In the data rows, the value 128 means zero.
Here are some points, each followed by its number:
[137 179 147 179 135 110 195 255 124  74 135  72 114  78  29 156 121 119
 139 196 101 147  87 114 113 178 115 158 175 163 136 147 139 143 124 159] 0
[135 126 126 157 177  89  60  79  68 129 167 136 208  83 159 110 120  99
 193  70 111 134  65 145 111  93 128 133 134  99 129  92 178 152 190 148] 1
[143  69 142 110  69 112 119  79  36 144 149 124 147  99 136 117 167  61
 154  82 117 120 121 169 130 107 128 147 140 109 129 121 141 167 132 117] 2
[131 127 141  88 136 199 156  68 130 122 113 140  86 154 120 107 138 145
 142 151 151 133 125 159 141 106 107 100  69 126 135 174 118 161 121 147] 3
[ 79  99 101 111 134  83 124 168 105  97 170 145 144  74 127 139 124 100
  73 104  71 138 123  97 129 166 176 147 124 154 169 107 130  84 155 103] 4
[101 129 146 133 100 128 135 107 156 120  76 138  97 144 109 102 121 121
 114 100 156 126 126 144 140 122 110 135 119  93  98 151 158 109  77 106] 5
[237 154  90 178 111  84 116 134 159 144 139  62 125  97  98 101 109  96
 113  65 225  67 153 133 103 166 148 150 191 118 121 142 144 105 117 128] 6
[ 71 159 196 113 125 160 144 255  96 151 144  73 147  90 200 162 154 136
  99 219 132 146 157 128 110 140 131 118 111 155 135 135 153 119 107 133] 7
[161 131 104 109 173 123 149  90 179 104 134 113  77 133 115  49 109 175
 102 132  91 120 118 150 191 141 129 105  99 112 106 129 131  98 108  96] 8
[150 134 153 127 167 202  99 176 173  79 174  58 142 117 142 120 116 129
 150 178  91 118 143 152 108 135 141  61 127 139  67 139 184 139  43 108] 9
[188  95 130 138 148  69 160 190 140 146 186  89 131 111  83  54 114 106
 133 121  57 100 131 167 105 181 169 112 160 169 111  92  93 147 136 114] 10
[130 152 148 131 112 167 108 103 106 108 126 124 103 126 132 192 160 104
 148 110 159 151 120 108 114 107 111 145 142 123 123 148 125 128 158 155] 11
[170 125  91 186  96 153  81 153  99 143 102 135 142  87 190 174  71 150
 130 120 188 100 154  64  10 100 126 132 118 226 160  65 101  94 148 139] 12
[120 128 143 148 138 130 125 179 119 127 155 113 161 103 129 124 135 116
 118 167 112 142 107 121 137 145 142 131 118 140 125 123 131 122 131 132] 13
[130 114 106 118 128 108 127 122 148 128 139 143 140 129 121 120 112 140
 122 116 106 116 135 133 137 116 135 121 130 135 122 106 122 113 116 126] 14
[196 151  97 197 144 218  48  81 102 166  90 122  96 156 219 164  79  83
 163 130 188 110 153  85  78  78 120 134  97 137 152 133  90 103  80  99] 15
[176 138  60 106 154 162  33  32 196 148  65 174 106 180 153  98 165 195
 117  55 140 151  96 111 158  82 121  99 111  89  75 107 118  69 172 106] 16
[ 93 130 197 154 107 100 119 200 230 123  18 109  95 141 159 152 178  58
   5 175  88 172 126  45 100 255 139 192 210  76  90 174 169  57 170 158] 17
[123   0 151  44  75  87 150  55 139 253 156 190 115 166 115  40 211 103
  77 111  36  82 157 184 240 134 197 140 134 107 191 137 130 173 215 133] 18
[127 146 121 121 157 123 136 190 127 117 159 113 133 118 135 142 130 141
 139 153 113 146 144 139 110 101 118  95 115 138 105 131 124 126 119 130] 19
[ 60  77 139   8 192 146 182 110  65  39 201 112  58 128 148 112 175 199
 200 186 120 160 195 255 183 145 112  80 109 112 180 235 139 181 180 140] 20
[112 195  75 162 138 108  72 225 103  57 141 103  73   3 166 111  94 198
 121 136 157 189 132 113 109 209 137 102  99 146 144 157 147  44 161 128] 21
[ 92 186  54 132  78 110 172 105 130 105  47 143 149 143 102 145  10 147
 150  82 107 158 103  88 119 123  91 143 115 107 169  81 116 125  83  71] 22
[118 116  60  81 115  99 138 108 148 126 142 165 105 162 120 123 103 143
 132 102  68 111 143 135 146 110 125 118 132 146 143  77 110 136 106 103] 23
[145 104 132 120 172 121 130 108 122 112 168 115 128 168 107  91 128 196
 184 119 126 116 101 178 104 111 121 112 109 159 126 112 119 183 107 123] 24
[144 119 128 132 144 135 115 132 106 128 147 144 146  99 154 132 110 118
 149 137  92 140 119 130 131 103 157 125 132 142 133 126 119 133 149 121] 25
[157 159 129 141 122 102 119 130 109 106 156 128  91  92 115  98 202  85
 129  71 187 174 126 135 137 167 139 131 171  89 115 160 157 100 172 145] 26
[150 147  91 177 107 124  86 127 108 108 139 166 105  90 128 161 143 145
 146 111 166 155 122  80 133 117 131 143 121 156 135 124 130  94 164  97] 27
[126 135 133 157 128 108 151 172 140 111 129 122 103 103 107 111 139 121
 109 129 129 129 139 124 144 156 126 139 164 125 122 140 138 112 128 127] 28
[126 189  91 145 157 132 126 181 112 134 141 107  91  92 180 146 149 130
  91 124 197 117 175 134 124 121 126 102 140 114 147 160 134  97 120 134] 29
[119 126 112 101 133 136 101 134 103 124 141 132 125 111 121 135 142 115
 141 132 114 145 126 135 123  97 147 115 125 151 127 105 142 133 135 111] 30
[112 126 149 131 111 112  99 151 160 161 109 114 176  94 162 112 122 129
  79 144 113 120 106 114 118 165 127 162 173 109 111  92 171 118 126 133] 31
[185 123 176 122 107 128 111  86 111 146 150 106 165 120 140  93 114  46
 130  63 115 111  99 160 142 127 130 127 155  65 121 123 155 143 132 150] 32
[144 166 139 129 114 137 172 191 123 103 113 160  84 135 144 142 134 158
 167 149 121 172 184 131 142 101 131  88 166 117 112 129 153 128 113 100] 33
[141 120 127  88 153 149 117 127 118 125 141 127 134 154 132 131 135 160
 134 128 130 108 143 151 122  82 113 106 105 141 106 115 118 122 112 110] 34
[109 108 132 179  80  94 116 177 164 137 110 114 125  78 129 131 151  89
  63 137 107 149 141  75 176 209 141 192 192  98 167 136 154 109 177 142] 35
[119  87 111 104 145  82 136  92 149 120 157 132 125  86  97 142 152 168
 141 135 104 132 130 166 166 106 135 123 124 131 161 106 108 144 154 146] 36
[130 104  82 149  90 130 121  66  90 137 103 148 148 139 115 136  83 153
 179 119  85 108  91  96 137 104 122 131  89 167 188  78 126 159 154 138] 37
[ 68 153 135 133 107 110 178 180 127  79  95 120 148  95  82 161 107  96
  72 153  94 182 107  94 115 166  94 144 170 130 129 136 156 131 100 147] 38
[114 110 114 142 122 146 144 110 134 145 124 140 115 173 117 128  98 178
 131 148 135  83 157 140 153 120 128 134 101 145 152 135 115 138 100 114] 39
[186 141 173 164 148 136 127 116 168 114 117 113 143 166 122  99 109 116
 140 106 161  90 112 127 140 133 137 140 132 101 107 147 156 146 100 120] 40
[ 68  99 121 152 124 155 127 159  79 122  75 147 117 114 142 169 167 143
 192 154  91 198 170  67 135  81  95 149 120 161 172 125 168 153 149 100] 41
[109 123 142 151 161 130 120 203 123 137 182 113 153 100 139 133 143 142
 111 160 117 132 127 127 132 145 142 131 117 153 138 125 138 124 123 131] 42
[ 83 132 161 100 118 149 113 188 111  97  62 110 108  92 179 118 138 111
  82 155 125 177 167  63  94 216 124 130 139  97 142 166 145  73 127 164] 43
[125 151 177  84 122 112 193 103 146  88 121 125 123 173  44 126 121 171
 170 153 109 119  93 203  92 113 134  88 111 157  79 150 104 182 128 152] 44
[ 59  88   0  73 210 168  51  19 132 152 163 255  23 133 140 149 196 250
 208  22 103 169 186 104 218   0  94  84  56 149 186 112  66  80 171  64] 45
[  0 170 188 126  84  92 172  91 156 179  29  96 225 101 185 255  70 105
 164 108  23 196 212 160  98  94  82 189 205  70 125 111 133 138 162 219] 46
[127  69 174 143 133 240 188 216 119 154  79 157  80 232 177 118  82  94
 102 252 162  77 193 150  42 133  64 108 119  75 112 156 117 135  72  48] 47
[ 78 115  29  90 101 106 165 138  88  69 117 200  99 139  90 179  80 173
 166 131  95 148 144  92 128 105 101 128  96 174 171 101  82 130 114 121] 48
[109  95 123  59  99 120 163  92 137 161 115 146 118 181  94 132 137  70
 107 109 110 120 137 171 131 121  97 111 145 108 100 127  93 160 116 142] 49
[ 87 115 114 130 123  92 169  87 110 112 133 163 120 125  87 118 145 124
 166 120 113 162 143 154 151  99 100 131 125 124 133 123 117 149 148 138] 50
[216 145 232 174 143  98 108 170 141 125 121  88 198 107  97  43 117  81
 167 133  70  95  37 149  99 150 192 139 155 115  89 139 169 129  78 128] 51
[135 146  86 157 133 146 102 139 103 130 126 126 138 120 139 155  94 132
 140 125 162 108 122  91  95 129 122 131 112 164 151  87 112 116 141 124] 52
[123 132 148 125 123 144  87 155 174 176  88 115 114 134 205 133 116  86
  79 135 126 120 147  91  82 189 152 153 156  97 125 129 146  72 145 136] 53
[128 118 101 113 119 133 163 158 102 115 148 136  99  96 123 151 114  98
 142 146 130 139 163 138 116 114 130 116 126 133 158 126  96 135 125 138] 54
[133 116 128 143 130 124 145 118 130 125 122 131 130 144 103 128 116 154
 139 138 133 123 131 126 131 123 128 134 130 140 147 134 128 140 137 126] 55
[138 137 116  98 146 103  72 205 152 161 157  74 159 112 187  98  99 119
  60 126  85 123 112  79 102 206 157 140 141 125 125  81 116  94 138 102] 56
Which point above is nearest to each new point by angle? Its number follows each.
[151 138 141 172 150 150 116 140 172 141 116 138 139 138 137  92 118 141
 129 137 133  95 144 121 133 113 129 124 132 111  87 138 152 127 120 113] 40
[122 157 131 131 127 154  98 138 133 119 131 120  73 122 134 119 151 110
  98 158 175 161 140  92 138 182 132 122 131 105 138 198 128  84 153 137] 43
[116 122 164 181 122 137 148 172 110 109 124  98 121  94 150 156 132 117
  95 183 171 138 118 109 139 156 119 170 106 130 149 155 137 146 130 148] 7
[123 124 143 118 152 152 143 157 151 139 144 113 142 170 144 105 107 150
  95 157 144  98 159 135 114 136 133 119 101 120 146 141 125 112 109  96] 47
[123 123 108 118 125 129 134 125 108 123 143 144 131 134 112 115 134 143
 140 134 120 127 129 149 134 118 128 118 122 142 135 116 123 139 126 121] 24
[187 124 135 207 125 127 136 138 122 100 154 122 133 127  97 149 121 129
 153 159 143 144  84 110 117  90 137 117 105 157 114 119 151 138  76 106] 51
[158 141 132 157 133 153  89 108 140 152 107 111 127 152 171 160  96 131
 134 135 153 103 149 114  91 111 132 125 100 136 109 136 125  99 122 120] 15
[131 141 147  88 140 152 135 128 124  75 116 118 104 188 125 133 138  79
 141 154 119 160 112 123 113 138 135  80 113 134 112 160 148 114 110 103] 9
[132 174 118 102 135 110 104 178 121  98 155 141 133  81 148 106 128 178
 128 129 118 134 114 128 108 139 120  93 127 154 125  73 146 110 142 109] 21
[121  99  96 127 155 105 141 136 139 140 149 162 109 155 130 122 105 135
 122 130  93 107 160 121 130 115 131 129 105 127 130 117 113 130 113 106] 23
[166 130 160 157 130  89 129 130 130 116 152 107 166 106 107 102 103 113
 135 122  97 113  82 140 125 143 156 149 140 130 113 116 129 127 129 138] 51
[131  99 131 136  75 121 141  88 134 158  84 173 118 180  81 140 139 138
 145 107 118 129 137 128 137 104 112 134 140 142 104 133 114 171 123 126] 49
[140 128  99 174 148 146 162 150  86  95 147 139 107 112 117 144 136 121
 164 178 102 149 125 117 117  89 102 129  89 163 131 117 122 147 109  98] 41
[118 118 118 115 105 117 109 133 111 144 144 155 121 114 135 115 144  70
  91  69 164 107 157 122 101 163 141 147 184 104 130 161 114 109 132 167] 26
[152 147 100 139 111 126 128 133 129 123 141 112 105 116 115 140 127 112
 129 107 177 112 145 129 111 138 137 136 144 124 140 144 119 120 151 123] 6
[147 103 150 162 120 129 104 100 129 181 125 114 175 120 106  70 141  92
 117 139 103 134  69 107 152 162 142 137 113 108 114 123 153 129 138 130] 51
[115 111  44 155 112 107  96 132 160 137  90 187 160 146 150 177  60 156
 148  90 121  97 119  74 117  85 137 141 112 164 149  66 132 122  71  89] 22
[127 101 117 137 125 135 137  83 137 148 106 156  90 159 120 119 153 113
 115 126 136 133 153 120 150 126 131 139 124 110 138 143 138 128 163 116] 18
[ 89  99 157 106  77 128 137  98 162 205 122 141 180 194 113  90 123 120
  93 145  93  89 162 123 154 144 156 157 136 108 116 118 131 157 125 128] 18
[128 186 115 201 166  81 146 156 136  43 153 103  93  84 116 170  97 127
 104 117 219 149  92 128 163 132  93 174 141 122 122 179 140 108  81 136] 28
[136 149 104 113 157 109  97 167 162 140 157 106 149  75 156 140 102 107
  45 140 169 134 147  97 133 166 157 116 120 105 157 122 114  71 134 161] 56
[142 126  74  92 134 116 137 124 114 114 148 157 128 155 103 136 121 148
 152 103 105 101 112 135 141 109 123 114 136 165 141  95 100 150 123 106] 23
[147 153  93  98 120  95 121  77 136 137 123 145 154 158  82 137 140 187
 188  40 127 134 140 178 136  59 125 115 150 151 100  89  95 171 134 158] 24
[111 147 149 115 126 142 137 183 136 124 118 111 140  96 148 143 124 150
 109 133 153 139 149 136 114 181 142 128 135  91 132 133 147  99 134 129] 43
[ 95 143  96 181 126  80 125 150 174 159  97 134 200 150 152 148  26 159
 149  96  79  67 141  94 113  74 117 167 135 104 129  74 138 126  91 111] 22
[137 131 146 129 128 143 117 110 141 149 116 132 125 142 144 127 138 105
 117 124 154 123 141 112 132 143 131 129 122 107 122 149 128 113 127 122] 53
[168  41 218 180 157 117 112 138 109 179 145  76 235 147 122  91 152  80
 145 179  87 159  60 125 133 138 178 140 141 119 129 158 124 141 164 154] 51
[118 145 117 139 171 141 120 156  92 103 166 102 118  98 143 133 123 141
 135 147 177 124 129 145 113 121 123 126 101 137 138 137 127 133 107 124] 29
[105 134  81 118 132 106 156 146 156 102 117 169 136 139  96 148  88 189
 140 118  61 145 128 101 149 102 115 130 126 153 161  85 105 122 117 143] 48
[ 82 134 147 122 111 135 141 130 126 132  88 128 149 131 153 170 118 139
 128 131 108 147 147 127 118 129 120 148 137  99 123 122 150 117 117 135] 46
[113 153 134 202 160  79 128 138 136  74 153 108 137  33  97 168 145 109
 114 125 184 171  67 127 155 140  96 198 147 138 143 134 135 120 128 173] 0
[101 122 109 132 152 141 103  89  98 134 130 183 123 162 133 120 161 155
 138 118 125 141 135 114 172  82 123 128  97 142 121 122 131 141 146 106] 45
[124  80 139 144 155 128 134 114 113 141 177 118 175 114 117  92 106 133
 147 148 109 112  92 146 136 123 158 140 103 127 147 121 123 195 133 132] 24
[140 138 149 122 117 144 113 129 131 135 146 111 133 122 139 135 133 123
  97 124 151 105 110 120 128 155 143 144 132 120 125 141 115 111 137 130] 53
